In the rows, 128 means zero.
The same turns and mirrors carry the whole set onto itself, and each row onto the other rows of its family. Which rows share a family with each named row? Give them in list order.
These 28 rows form 7 families of 4 rows each.
konul: [157 131 154 101 143 140 134 109 106 115 124  98 169  91 160 113 151]
pef: [129 125 130 121 141 111 152 100 136 187 132 134 128  85 122 150 154]
Vadas: [155 108 144 136 117 136 167 113 137 150 138  99 168 102 131 148 159]
maz: [140 105  96 119 134 103 120 149 156 127 105 103 150  75 167 125 153]
Lus: [127 108 113 119 140 123 107 155 152 121 114 102 153  70 176 110 139]
tufem: [167 114 113  83 125 111 133 131 114 135  97 128 117 105 158 140 152]
zis: [143 152 123 118 126 116 101 129 108 109 127 147 140  72 170 122 125]
neri: [112 122 105 144 131 143 129 138 125 163 133 111 163 113 112 174 141]
bomot: [151  95 122 127 103 126 156 138 142 164 122 127 117 114 133 160 148]
Gad: [109 129 154 131 147 143 136 110 134 182 150 132 133  82 131 131 132]
vizo: [137 139 127  90 158 104 133  93 115 166 115 133 127  78 142 133 153]
Gul: [136 106  81 133 132 111 162 116 114 146 134 132 132 113 116 152 140]
Fefep: [113 125 116 120 158 147 119 124  88 115 145 127 140 102 148 105 112]
dero: [123 146 107  95 161 131  95 129  92 127 109 113 161 100 146 145 140]
tav: [127 102 155 133 112 168 128 150 135 151 145 123 126 108 148 131 119]
rolo: [102 135 128 130 150 163  98 142 108 143 137 111 168 103 136 144 122]
Tiko: [108 108 113 153 135 152 146 129 115 143 163 127 138 111 122 133 116]
pizir: [123 141 138 154 111 143 112 140 128 128 154 145 142  77 155 128 112]
Rifep: [134 131  86 110 141 109 125 126 110 148 104 115 157 109 124 174 158]
des: [141 125  84 100 156 108 137 111  87 117 118 130 134 103 140 125 137]
dufi: [132  95 102 139 123 114 130 156 170 140 117 102 150  77 156 135 150]
fedos: [160 141  97 123 111  89 129 124 122 127 116 148 133  78 150 150 147]
zum: [142 120 147  92 135 149 106 140 107 123 118 125 124  99 173 111 125]
Sapod: [117 143 153 101 164 133 116 103 114 161 134 130 131  73 149 114 132]
Peto: [173 119 131 104 130 113 159 103 118 132 113 102 166  97 144 141 171]
kisi: [141 117 167 134 130 161 143 119 125 134 146  98 173  97 147 123 141]
fosud: [120 101 118 141 128 133 116 161 166 135 128 103 154  74 164 117 135]
dunil: [139 126 112 160  96 116 139 134 142 147 146 148 139  86 134 158 133]

Same family as dero: neri, rolo, Rifep
Same family as tufem: bomot, tav, zum
Same family as dunil: zis, pizir, fedos
Same family as Fefep: Gul, Tiko, des
Same family as pef: Gad, vizo, Sapod

The same turns and mirrors carry the whole set onto itself, and each row onto the other rows of its family. Which rows share a family with each named row? Give them in list order.
These 32 rows form 4 families of 8 rows each.
Sema: [ 99 119 143 135 144 154 104  86 137 149 114 164 114 128 126 140 158 121
 128 159 118 153 116]
Nikof: [ 65 152 101 140 162 119 114 115 123 159 137 153 116 113 129 159 111 160
  98 133 127 119 135]
goli: [ 97 140 110 131 132 170 103 108 140 149 130 105 131 127 103 122  91 131
 129 175 139 153 153]
geb: [138 133 131 123 115 123 119 138 146  95 133 130 147 146 124  89 150 112
 152 150 130 154 133]
rim: [ 92 140  99 130 128 164  97 118 133 143 128 110 130 122 104 118  87 140
 134 178 128 148 153]
pid: [108 157  91 122 139  97 125 158 136 107 148 114 148 140 125 120  90 154
 113 131 144 127 155]
liko: [136 131 137 130 124 132 108 142 141 108 134 128 142 145 121  87 144 102
 158 157 136 150 132]
zudun: [ 79 147 105 132 165 129 116 112 117 152 127 154 119 116 133 159 104 169
  97 126 119 118 131]
leruz: [111 110 140 132 144 158 106  85 140 147 119 166 112 120 120 130 155 122
 129 152 114 140 118]
gab: [133 126 140 119 117 128 117 144 145 103 138 137 141 140 118  86 143 107
 150 164 137 156 137]
gub: [106 135 106 126 130 165  98 103 140 139 130 106 139 121 102 120  93 141
 134 176 133 154 143]
Kar: [107 156  98 130 135 100 127 168 131 108 147 121 145 128 130 103  89 155
 125 124 144 122 155]
daf: [ 99 144 137 130 112 120 105 137  91 174 151 138 134 111 116 104 143 128
 131 134 139 126 152]
botil: [101 124 107 135 173 133 122 113 177  85 118 144 128 150 129 145 114 152
 129 145 114 144 115]
Reg: [109 151 130 122 108 115 105 133  94 172 152 137 143 112 119 102 138 131
 118 139 139 130 153]
Mosi: [104 161 103 121 139  98 129 173 122 107 147 121 148 136 132 118  92 155
 119 133 143 131 152]
Vini: [102 122 107 118 174 136 130 123 179  88 111 140 127 149 134 134 107 144
 132 147 122 140 117]
nin: [114 133 145 136 154  93 136 138 134 117 137 174 131 136 152 123 158 135
 117 107 134 124 116]
fod: [135 124 143 126 115 136 115 138 152 102 125 128 143 146 131  85 142 116
 154 147 138 153 135]
gulif: [102 131 106 138 164 135 128 116 184  89 111 141 123 147 142 140 107 150
 122 146 127 144 117]
Modu: [ 98 156  94 126 128  98 128 168 131 115 143 112 137 142 128 106  91 153
 113 135 141 131 156]
pog: [102 117 149 133 141 151 104  88 136 151 122 165 127 120 124 128 165 129
 139 155 111 146 115]
Lafek: [111 151 139 131 110 121 106 134  84 168 156 147 132 107 116 113 142 135
 117 142 134 129 154]
bupe: [109 136 149 127 153  88 128 144 133 112 136 172 127 130 149 125 157 134
 115 107 116 124 119]
gagif: [102 137  95 124 131 168 107 113 128 143 131 117 136 125 103 123  89 142
 134 177 139 148 148]
mab: [109 156 134 131 109 111 108 129  91 173 151 148 128 104 122 112 139 129
 131 142 136 128 149]
Keto: [ 95 119 110 134 171 144 125 126 179  86 109 139 130 155 134 128 108 147
 120 143 126 144 121]
popap: [104 140 133 130 150  86 132 141 133 120 141 177 136 140 149 129 165 144
 113 109 122 120 126]
vegi: [102 119 148 144 147 155 102  89 143 148 121 167 124 116 130 138 158 123
 139 150 123 140 114]
sura: [ 69 144 108 133 157 120 123 114 128 153 126 157 116 111 133 155 103 173
  94 130 125 124 138]
Resi: [ 72 140 106 134 163 124 109 108 125 163 136 152 127 115 125 158 106 169
  95 135 123 119 138]
Timaz: [103 135 134 136 142  86 129 145 134 113 134 174 126 133 153 122 157 144
 126 108 126 119 116]

Same family as pid: geb, gub, botil, Reg, pog, popap, Resi
Same family as Vini: zudun, leruz, gab, Mosi, Lafek, bupe, gagif
Same family as Nikof: goli, daf, fod, gulif, Modu, vegi, Timaz

The same turns and mirrors carry the whole set onto itself, and each row onto the other rows of its family. Which rows share a family with each named row? Give them in list order.
These 16 rows form 4 families of 4 rows each.
S: [134 128  76 140 151 148 130 159  93 101  87 168 108 130 145 136 122 126
 167 109 116  88 205]
Q: [124 136  74 139 133 139 127 150 102 112  94 179 111 127 131 140 134 128
 164 112 147  81 192]
C: [136 121  87 144 134 147 113 153 115 105  96 174 102 123 134 141 153 112
 155 117 112 102 191]
B: [117 167 119 115 155 140 132 162 122 124 126 158 148  83 105 124  73 129
 117 123  74 115 157]
F: [116 181 110 124 158 142 134 157 126 125 139 170 149  95  92 126  69 145
 124 117  69  97 171]
N: [131 136 134 126 145 183 121 112 129 121 129 153 121 112 151  83 140 142
 160 108  88  85 197]
P: [122 132 130 142 144 163 102 107 141 115 130 167 116 128 131  86 146 147
 143 109 108  72 196]
G: [128 154 133 119 151 175 101 104 134 123 139 153 111 105 131  93 139 135
 157  98 113  92 189]
A: [ 86 149 107 137 159 127 142 133 146 111  87 152 168 104 132 143  83 176
 141 116 106  84 152]
Y: [ 83 128 118 129 167 120 130 120 134 127  78 147 152  93 150 128  76 159
 144 106 101  82 154]
R: [135 124 131 136 152 167 101 120 129 106 126 165 117 124 145  81 148 135
 133  98 114  92 185]
L: [129 137  75 142 145 142 104 148 117  99  98 169  92 137 122 147 136 123
 153 115 113  86 200]
H: [115 162  99 109 139 138 134 161 108 145 127 175 127  89 111 119  69 133
 123 114  60  89 165]
E: [ 94 136 112 137 155 124 142 142 134 120  89 166 176  94 140 137  87 171
 131 103 105  98 136]
W: [ 90 143 128 132 178 117 135 118 126 123  99 156 166  92 137 134  90 170
 146 100 128  79 153]
M: [119 183 100  98 136 140 143 157 112 135 136 166 128  84 103 142  90 137
 129 124  80  92 156]

Same family as A: F, P, L
Same family as Q: G, W, M
Same family as C: B, R, E
Same family as N: S, Y, H

